Turns in one plane each, and the order they were made in; the first pair answered
Q902 (before => after):
[  2  -3  -7  -1   9 -13  18  -4   3] => [-3 -7 -4 13 14 -5 13 -4  6]
[  9   3 -12  -8  -7 -14 -12   2   5] => [  8  -7 -13  10   1  -3 -14  11   1]
[ 2 -3 -1 -5 -4 -4 -8 12  4] => [ -1  -4   1   1  -2  -1 -12  10   6]
Q348 (before => after):
[-13  -8 -11  -4  -1 -12  -4   5  -2] => [-15  -9  -9   1   1  -9  -6   5   0]
[-5 -8  6  8 -2 -2 -2  7  5] => [-8 -3  5  7  2  3  7  6 -5]
[  7  -3  -9   0   1   6  15  15 -14] => [15 -9 -9 -4 -6 -4  4 19  1]
Q332 (before => after):
[ -2   3   0 -13 -12 -11   6   0  -5] => [ -4   3   3 -11 -13 -11   0  -4   2]
[ 6  2 -2 -4 -3 -7  7  5 -3] => [ 6  2  0 -5 -5 -9  2  4  4]
[ -7  -1 -10   0   5  13   9   0 -13] => [  1  -3 -14  -9   0   6  11   5 -12]
Then:
Between the rows of a pair lie two turns.
[-3  6 -1 -7 -4 -2  7 -6 -9] => [  0  -4  -2   7   1   5   5   5 -10]
Q332 then Q902
[-2  7  0 -4  1 -1  8 -4 -8] => [ 5  2 -2 -7 -2 -5  7  2 -6]
Q902 then Q348
[  4   4  -7 -13  -8 -14   6  -6   8] => [ 11  -6 -10  -7  -8 -13   4   6   8]
Q348 then Q902
[  3 -10   7  15   2   7 -15   4  14] => [ -5   0  12  10   1   5 -15  -8  16]
Q902 then Q348
[15 -9  2  0 -2  9  7  9 -3] => [-2 -2 11 10  3 16  1 -8  2]
Q902 then Q332
[ 24   1  -1 -19   4 -20  -7   8  11] => [ 26  -9  -3  -4  10 -12  -9  19   9]
Q332 then Q902
[-6  9  5 -9 -5 -7 -6 -9  3] => [10 -3 -4 -7 -5 -8 -1 11 -3]
Q902 then Q332
[  8   9 -19   0   8  -5  13  13  -9] => [ -3   2 -10  23  13   4  -9   8  10]
Q332 then Q902
[-3  7  4  0 -2  0  1 -8  3] => [-1  8  2 -4 -4 -2  3 -7  1]
Q332 then Q348
[  6   5  -2 -22  -9 -17  -2  -2   9] => [-10   2   8   4   0  -2 -17 -10  20]
Q902 then Q902
[-12   3   6   7   2   4  -8 -11  15] => [-10  10  -1  -2   5   6  15  -9  -9]
Q348 then Q332
[  5 -18   2  17   2   5 -19  14  17] => [  4  -8  -8  10  12  14  14  17 -22]
Q348 then Q332
[  1 -10  -8  15  -3  -5  -9   7   0] => [  1  -6 -12  11   0  -3   3   8 -14]
Q348 then Q332
[ 3 -4 -5  3 -2  4  9  4 -8] => [-5  5 -1 -3 -3  2  8 -8 -5]
Q902 then Q348
[  1 -10  -1  15  10  14   5  16 -18] => [-17   2  14  12   4   9 -16 -12   9]
Q332 then Q902
[ -9   5  10   2   0  -1 -14 -15  18] => [ 12   0  -1 -16 -10 -15  -4   2  11]
Q902 then Q332
[  2   0   8  -5  -6  -6 -12 -12  12] => [ 14  -1  -2 -16  -6  -8   6  -1  -6]
Q332 then Q902
[  8 -13  -4   6   3   7   3  18  -9] => [-17  10   7   1   4  10   3 -13  -7]
Q902 then Q348
[-15   8  -2   2   1   4   3 -10  -5] => [  0   6  -8 -14  -9  -9   4  -2   0]
Q332 then Q348
[ 3 -6  2 -3  1 -5 -8  3  9] => [-3 -5  1  6  9  6  1  3 -4]
Q348 then Q332
[ -4 -11   4  11  -1   5 -13   4  12] => [ -7   0   5  -6  -7  -5 -12  -8  16]
Q902 then Q332
[-17  -2  10  16  15  13   7  -3  -5] => [  2  -4  -2  -3   9   1  22  13 -18]
Q332 then Q332
[ 10  -3   2  -9  -6 -10  -5   3  14] => [-10   3   9  12   8   9  -4  -8   6]
Q332 then Q348
[ -1  -1   2 -17 -14   0  10  -3  -6] => [ -6   0   7 -13 -17  -1   0  -9   5]
Q332 then Q332
[ 1 -2  5 16  9 20  1 10 -1] => [ 15   2  -3  -9   0   6  14  16 -10]
Q902 then Q902
[-11 -12   7   3   2  -4  -2  -2   8] => [ -8  -5   4 -10  -2  -9   6  -4   2]
Q332 then Q902
[  3   8  10 -26  -9 -10   4  -1 -12] => [ -8  -1  21   0  -4  -1 -22  -5  13]
Q348 then Q332
[  5 -10   3   7  -1  -2 -17   7  18] => [ -9   1   2  12  12  15   7   0 -13]
Q332 then Q348
[-14   6  13   7   3   8  10 -14  -7] => [  1  -7   4  11   5  10  17   7 -16]
Q348 then Q902
[ 0 -4 -2  5 -9 -5 -9  8 10] => [ 3 -5 -3  3 -9 -6 -7 11  8]
Q902 then Q902
[ -1 -10   0   1   3   9  -4  -1  -2] => [-5 -5  2 -4  3  9 -3 -8 -4]
Q348 then Q902
[ -2  10  -2 -17  -3  -7  13  -8  -9] => [ -5  10   2 -17  -6 -11   2 -14   4]
Q332 then Q332
[ 3  0 -1 -4 -5 -4 -5 -1  5] => [-4 -1  1  7  2  6 -3 -2 -1]
Q348 then Q332
[-5 -6 -6 11  4  3 11 11 -8] => [-18   6   2   6   3   2   8  -8  -2]
Q902 then Q332
[-13   7  16   3   5   9   5 -19  -3] => [ -2   5   7  -7   4   6  19  -7 -19]
Q332 then Q332
[ 22  -4  -6 -16 -11 -15  -9  11  11] => [-10  -1   9  23   9  14 -17  -8  10]
Q332 then Q348
[  0  -7  -4   9   7   1   0  14 -10] => [ 7 -5 -6 -5  0 -9 -1 16 -6]
Q348 then Q332
[ 3 -7 -2  3  5  6  4 11 -4] => [-10   3   5   4   6   8   0  -5   1]
Q902 then Q332
[  5  -5   5  -6   4  11  -6 -15   9] => [ 10  -2   0 -14   4  11   7 -10  -4]
Q348 then Q902
[  7  -9  -7 -21   0 -11  -6   5  -3] => [ -5 -16   1   5   9   4 -20   2   6]
Q348 then Q332
[ -2   9  -1   6   2   6  -6 -10   0] => [ 8 10 -6 -8 -4 -3 -1 -6 -2]
Q902 then Q332
[-24  21  -4 -12   0   3   7 -25   4] => [ 18  -8 -20 -20 -12 -14   3  18  11]
Q902 then Q348
[ 25  -6  11  -5  -6  -8 -11  15  13] => [ 1 -2 18 23 14 19 -4  5 -4]
Q902 then Q348
[-3 -5  2  4  0  0 -7  4 10] => [-6 -3  3  5  0  2 -7  2  9]
Q902 then Q348
[ -6  10   0 -11   0   3  13  -7 -10] => [ -3  -3  -2   8   7  13  10   6 -11]
Q332 then Q902
[-9 -9  1 16 15 12 -2 -5  2] => [ -6   2   3  -9   0  -9  -8 -17  17]
Q902 then Q348
[ -1  -5  -5  15  10  15   2   3 -13] => [-11  -1   2  16   9  15  -5  -9  -3]
Q348 then Q902
[ -7  -8   3  21   5  11 -13  -3   8] => [  9   4  -9 -19  -7  -8  12   0 -11]
Q348 then Q348
[-6  4  1 -6  0 -1 12 -7 -6] => [-3 -5  6  3 -4 -3 -6 -4 13]
Q348 then Q348
[-4 -5  3 12  4  8 -9  0  5] => [ -6   8   4  -9  -3  -3  -2 -11   4]
Q332 then Q902
[ 18 -11  -4  -9  -6 -12  -6  16   8] => [ -7  -4   3  20  15  17   1   4 -10]
Q902 then Q348
[-8  0  1  8  6 11 -4  8 -1] => [  2   5  -5 -11   0   1   6  11  -8]
Q348 then Q332
[  1   5   1 -14  -1  -5   2  -6   3] => [ -6   6   4  -7   1  -1  -2 -11   7]
Q332 then Q332
[  4  -7   4   0  -7 -10 -10   6  20] => [ -9   7   2   2   7   6  18  -1 -15]
Q348 then Q348
[  2  -3  -5 -15   1  -8  -8  -8   1] => [ -9  -3  -1   1  11   6  -7 -12  -4]
Q348 then Q348
[-15   4   9  11   3   8  -5 -14   2] => [  5  -2   3  -8 -12 -11 -11  -2  14]
Q902 then Q348
[  5  -9   0  10   2   0 -11   7   7] => [  4  -4  -4   7   7   5   7   8 -13]
Q348 then Q332
[  5  -3   0   2  -5   0 -11   4   1] => [ 4  1  0 -4 -7 -3 -9  0  1]
Q332 then Q902
[-10   2  10  16   0  -3  -9 -10   4] => [  1  10   1 -10  -9 -17   6  -7  -8]
Q348 then Q348
[  2   6  -5  -6   2   3  24   4 -10] => [11 -6  0 -4 -8 -8 -2  8 21]
Q332 then Q348
[  8   1   0 -11  -8  -7   3  -1   3] => [-4 -1  7  6 -1  3 -7 -7 10]
Q332 then Q348
[-1 -6  2  8  3  3 -4  2  0] => [ 3 -2 -2 -2  0  0  5  4 -9]
Q348 then Q332
[ 13 -17  -5   8   0   0  -7  13   4] => [ 10 -15  -7  10   5   5   3  14  -8]
Q348 then Q332
[-10   6   2  -1   2  -3  -1 -11   3] => [  4  -1  -6  -2   4  -2  10   5 -10]
Q348 then Q902
[-18   1   1  18   3  14  10  -3 -15] => [  4  -1 -10  -5  -8  -2  20  12 -21]
Q332 then Q332
[ 2  1  0  2 -4 -8 14 -6 -5] => [ 2 -6  0 14  0 -2 10  0 -2]
Q332 then Q902
[ 12  -6  -2 -10  -6  -6  -2  10   7] => [-4 -2  1 10  9 14  6  3 -7]
Q348 then Q348
[ -7   0   4   7  11   8  12   2 -11] => [-7 -5  5 15 11 10  3  5 -2]
Q348 then Q902
[  5  11  -1  -8 -12  -9  -4   1  -3] => [-8  9  4 13 -2  6 -8 -3 -4]
Q348 then Q348
[-6  1 -2 -4  2  1  9 -2 -4] => [-3 -4  1  0 -1 -3 -4  0 10]
Q348 then Q348
[  8  -4  -8   2   3   3  17  16 -14] => [ 11 -15  -3  14   0   1  -4  19   8]
Q348 then Q348
[-10  12  -2   0 -10   2  15 -23   1] => [-12   3  -2  20  -2  14  11 -15  -2]
Q902 then Q902
[  2 -15   4  -1   1   2  -1   7   3] => [-9 -6  8  1  5  7  0 -6  1]
Q902 then Q348
[ -1   3  16  -2 -12  -3 -18 -12  15] => [ 18  -6   6 -11 -17 -10 -11   7   8]
Q902 then Q332
[12 -5 -3 10  0 -9  5 12 -3] => [-2  5  7 11 -2 -9 -8 -7 12]
Q348 then Q902
[-11   6   1  -4   1   2   7  10  -8] => [-4  1  1 -9 -5 -7 -3 14  5]
Q332 then Q348
[  5 -11   0  15   6  12  -1   5  -4] => [ 13 -10  -6   2   2   6   7   9 -11]
Q332 then Q348
[ 4 -5 11 15  6 -4  4  4 18] => [ 7  4  5 -1  5 -7 25  3 -2]
Q348 then Q348
[-3  2  1 -7 -6 -4 -6  1  9] => [-11   6   1  -1   1   5   3  -2  -3]
Q348 then Q348
[  1   5   1  -1 -11   0 -12  -3   8] => [  8   5  -4  -9 -12  -2  -1   4  -4]
Q332 then Q902
[ -2   7   0  -9  -6 -10  -4  -6   7] => [10 -5 -6 -1 -2 -6 -2 13  1]
Q902 then Q332
[  7  -1  -2  -1  -6 -12 -11   2   6] => [ 10  -1  -5  -3  -6 -13  -6   5   0]
Q332 then Q902
[  9   4  -5 -12  -4  -9   8   6  -2] => [  1  -3   3   9   0  -1 -11   3  15]
Q348 then Q332
[-11   9  14   0  -7   3  -4 -14  11] => [-12  10   9   5   1  13  11  -8  -9]
Q332 then Q332
[-6  5  0  6  3  6  4 -3 -6] => [ 5  0 -1 -5 -7 -7 -5  1  7]
Q348 then Q348
[ 5  0 -4 -7 -5 -6 -2  5  1] => [-1 -1 -4  6  4  6  1  6 -8]
Q902 then Q348
[  9  -1  -5   1   6   0  20  16 -26] => [ 19 -15   0   5  -6 -13 -12  21  12]
Q332 then Q348
[ -6  -4  -4  -3   6   4  13  -3 -18] => [ -3 -18  -1  14   6   6  -5   5  -1]
Q348 then Q902
[ 16   5  -3 -25  -9 -14   4  13  -1] => [  8 -12   1  18  10  12  -4  25  -4]
Q902 then Q332
[  9  -9   0  -2  -3  -7 -11   8  12] => [ -3   7   4 -14  -5 -10  -4 -10   8]
Q348 then Q902
[-4  5  0 -7 -3 -3  6 -6 -3] => [-6  0  3  3 -1 -1 -5 -5  9]
Q348 then Q348
[-19  -7 -13   4   6  13   7 -12  -5] => [ -5 -10 -21 -11   0   3  15  -1 -11]
Q332 then Q332
[ -9   3   5   6   3   3  -9 -11  11] => [ -1   7  -5  -8   3   3  13  -4 -12]
Q348 then Q902
[  0  18  -3 -14  -2   0  -7 -13  13] => [ 17   7 -15 -14  -1   1   6  10  -4]
Q348 then Q902
[ 2  1  3 -5 -2 -6 -3 -1  7] => [ 4 -6  1  6  4  1 -1  7  2]
Q902 then Q348
[-5 -9  2 12  6  6 -7  0  5] => [ 0 -9 -4  8  8  7  4  7 -8]
Q332 then Q332
[  3  -6  -7   9   4   5  15  16 -16] => [  1  10  -5 -18  -9 -12  16  -1  -8]
Q902 then Q902
[-17   6  12  10   7  10  -3 -12  -6] => [ -5   1   2   6   9  11  12   4 -23]
Q348 then Q902
[  1   1  -7  -9   0  -8  14   4 -14] => [ -4 -10   1  14   2  -2 -11   5  10]
Q348 then Q348
[-11   3   5  -4   1   3   9 -12  -4] => [  1  -1   2 -15  -8  -8   5  -5   4]
Q332 then Q348
[-5  4 -3 15  2 12 -5  3 -8] => [  7   2 -10   3  -2   5   3  13 -14]
Q332 then Q332
[-11  -6   3  22   4   5  -4  -7  15] => [-5 -7 -6 18  8 10 16  4 -9]
Q332 then Q332
[ 18  -2  -1 -10 -10 -11  11   3  -2] => [  5  -3   1  11   5   9  16   2 -15]
Q902 then Q348
[ 14  -8 -10  -7  -3  -3  15  19 -13] => [ 12  -9  -2 -10 -14 -15  -9   9  18]
Q332 then Q332
[ -8  18   2 -12   3   2  23 -13 -12] => [ 16   4  -7 -20  -7 -11  19   9  -5]
Q902 then Q348
[ -7   2   0  12   9   9   4  -1 -12] => [  8   0  -6  -5   1  -3  10   9 -14]
Q332 then Q332
[-4  4  3 -3  7  0  4 -9 -7] => [ 1  3  3 -9  2 -7 -2 -8  2]
Q348 then Q332
[ -1  15   0 -17  -6  -1   8 -10  -8] => [  0   7   5 -11 -12  -6 -12  -9  14]
Q332 then Q348
[ 11   6   3 -26 -10 -13   4   6   6] => [ 17 -13  -1   0   0   1   2  27   0]
Q332 then Q902
[-12   3  11   0   2   2  -6  -9   7] => [ -1   2   1  -9   4   2  13   3 -13]
Q348 then Q902
[-14   2  -1 -13  -1 -12  -3 -11  15] => [-23   6   0  -8   6  -4   3 -15   6]
Q332 then Q348
[ 14  -1  -8 -14  -6  -7  -4  16   9] => [ -2   0   2   1  -2   0 -19   2  23]
Q332 then Q332
[ 3 -8 -3 -6  0  2  1 10 -6] => [ -1 -10   1   1   0   5  -7   8   3]
Q332 then Q348
[ -9   9   0 -27 -12 -11   4 -12  -3] => [-15   3   8 -12 -10  -8 -14 -16  15]
Q332 then Q348
[ -2   0   0   7   5   6 -10  -4   2] => [  0   2  -1  -1  -1  -2 -12  -5   8]
Q902 then Q348
[ -9  14  -5 -13  -6  -4   6 -14  -7] => [-18   8  -1  10   3   9  -3 -15  -3]
Q902 then Q902
[-11  15   6   7  10  15   8 -23   4] => [ 0  2 -2 16 16 22 17 -2 -9]
Q902 then Q902
[-2 -1  4  5  2  0 -6 -3  5] => [ 1  4  0 -6  1 -4  5 -3 -4]
Q348 then Q348
[  3 -13  -1  14   4   4  -8  11   7] => [13 -9 -9 -6 -4 -7  2 15  1]
Q902 then Q902
[  7   2  -8 -13  -3  -8   4  -2 -10] => [ 10 -10  -5   2  -3  -6 -12   6   5]
Q348 then Q902
[ 7 -7 -6 -3  0  0  0 12  3] => [-1 -7 -1  9  5  7 -3  6  4]
Q332 then Q348
[-10  11   8 -11  -3  -4  -8 -17  13] => [ -9  -6   7  19  11  15 -10   0   5]
Q902 then Q902
[ 12 -12 -10 -11  -9   0  -7  17  17] => [-13  -6  -3  15  10  26   0   4   0]
Q902 then Q348
[ -4  20   1 -17  -1  -7  16 -17 -15] => [-18  16  11   8   8   8   2 -24  -4]
Q902 then Q902
[-11   1   8  -9   1  13  17  -6  -6] => [ -2  -1   8 -20 -11  -1   5  -6  11]
Q348 then Q332
[-6 -3  6  9 -1  0 -9 -8 13] => [ -4   7   0  -7   0  -2  14 -10 -10]
Q348 then Q902
[-2 -6 -1 12  2 10 -4 13  2] => [ 4 -7 -5  6 -1  6  0 18 -2]
Q332 then Q332
[  5 -12  -3   6   4  -8 -10   9   6] => [-11  -2   2  12  11   2  -7  -6   2]
Q902 then Q348
[-33  10  15  13   5  18  12 -21  -6] => [  0   3   7 -27 -25 -22  -3  -8  23]
Q348 then Q348
[  6   3   2 -14  -1  -9  -5  -4  16] => [ -9   5   7   2   8   4  -6 -11  13]
Q332 then Q332
[-8 -4 13 13 14 17 -9  0  5] => [-12  10  10  -3  13  15   8  -8 -12]
Q348 then Q902
[  3  -2  -2  12  16  14  18  14 -28] => [  5  16  -2 -23   0  -8  23  -2 -22]
Q902 then Q902
[-13   1   0   4  12  10  -2  -7  11] => [ -9   9  -4 -13   7   2   9  -8   2]
Q332 then Q902
[ 3 -3 10 15 11  4  6 18  4] => [13  0  5 -3  3 -8 13 21 -1]
Q348 then Q348
[-4  6 -1 -1 -3 -3  0 -7 10] => [ 7  0 -7 -3 -5 -5  5  5  6]
Q902 then Q332
[  6 -13  -4  -2  -9  -4 -18   5  19] => [ -6   9  -3 -21 -10  -8  -2 -15   6]
Q348 then Q902
[  9  -3 -13  -2   3  -5   2  12  -2] => [  2  -4 -10  12   9   4  -1  10  -1]
Q348 then Q348
[ -6   8   4   5   4   5   0 -10 -10] => [  2   6  -2  -4   0   0   7  -3 -15]
Q332 then Q332
[-23  11   7  11  -3  12   6 -23  -1] => [  0  -4  -8  10   0  13  25   7 -24]
Q348 then Q902
[-23   0   9  27  15  21  -7 -11   0] => [ 13   5  -7 -33 -15 -22   4   1   4]
Q348 then Q348
[  7   2 -10   2   4   4  18  10 -22] => [ 17  -4  -6  -7 -13 -15  -8   9  13]
Q348 then Q332
[  1 -11  -5  22   8  19   5   8  -9] => [-14  14   5  -8  -5   1   0 -26   7]
Q902 then Q348
[ -7   3   5   1  12   1 -15 -17   4] => [  2   8  -3 -17   9  -5   2 -11 -13]
Q332 then Q902
[ 15 -16  -4   9  -3  -4  -2  19   5] => [  7  -8  -6  10   5   6  14  15 -16]
Q348 then Q348
[ -5  -4  10   6  -4 -21 -12  -2  28] => [  7   3   0 -19  -9 -29  12   5   7]
Q332 then Q902
[-18   8   6   2  -3   2  -1 -23   5] => [  8   1  -7 -19 -13 -13  10  -2  -3]
Q902 then Q332
[-3  7 -2 -5  5 14  9 12  6] => [ -3  10  -2 -11   3  10  10   9   8]
Q902 then Q902
[-8  2 10  2  3  0  0 -7 -5] => [ -3  -3   7   6   5   2   4   0 -10]
Q902 then Q902
[-2  4 -1 -5  6  0  6  3 -7] => [  2   3  -2 -11   1  -7   1   3   0]
Q332 then Q332
[  4 -13  16  13  -3   7 -15   6  15] => [ 19 -17   7   3  -6   1  -2  21   2]
Q902 then Q902
[-4 -4 -3  3  5  2 11  6 -9] => [-9  5  0 -7  0 -4  9 -6 -3]
Q902 then Q348
[-12  11   1   5  14   4   6  -6  -7] => [  4   4   0  -9  -1 -15  -8   1  15]
Q348 then Q348
[-6  8  3  6 -1 -4 -1 -4 10] => [-7  9  1  8  4  2  8 -1 -1]
Q332 then Q332
[  6   6  -1  -8   0 -19   1   6  -2] => [ 5 -3 -1 13  8 -6 -2 13 -5]
Q902 then Q332
[  2 -14  -4  19   5   4  -8   4   4] => [-12   2   3   9   1  -1  -9 -18  10]
Q902 then Q348
[ -7  -6   1  22  16  17   6   0 -16] => [ 20  -9 -11 -11  -2  -8  12  15 -14]
Q332 then Q348
[ 1  0  4 -9  1  2  9 15 -8] => [ -8   6   8  -8   4   6   8   6 -10]
Q902 then Q348
[ 11  -3  -3 -14  -3  -9   0   0   3] => [ 13 -12  -4  -1   2  -1  -3   8   3]
Q332 then Q902
[  5   4  -3 -11  -4  -2   4  -4  -7] => [  8  -2  -5  -3   1   3   5   4 -12]
Q902 then Q348
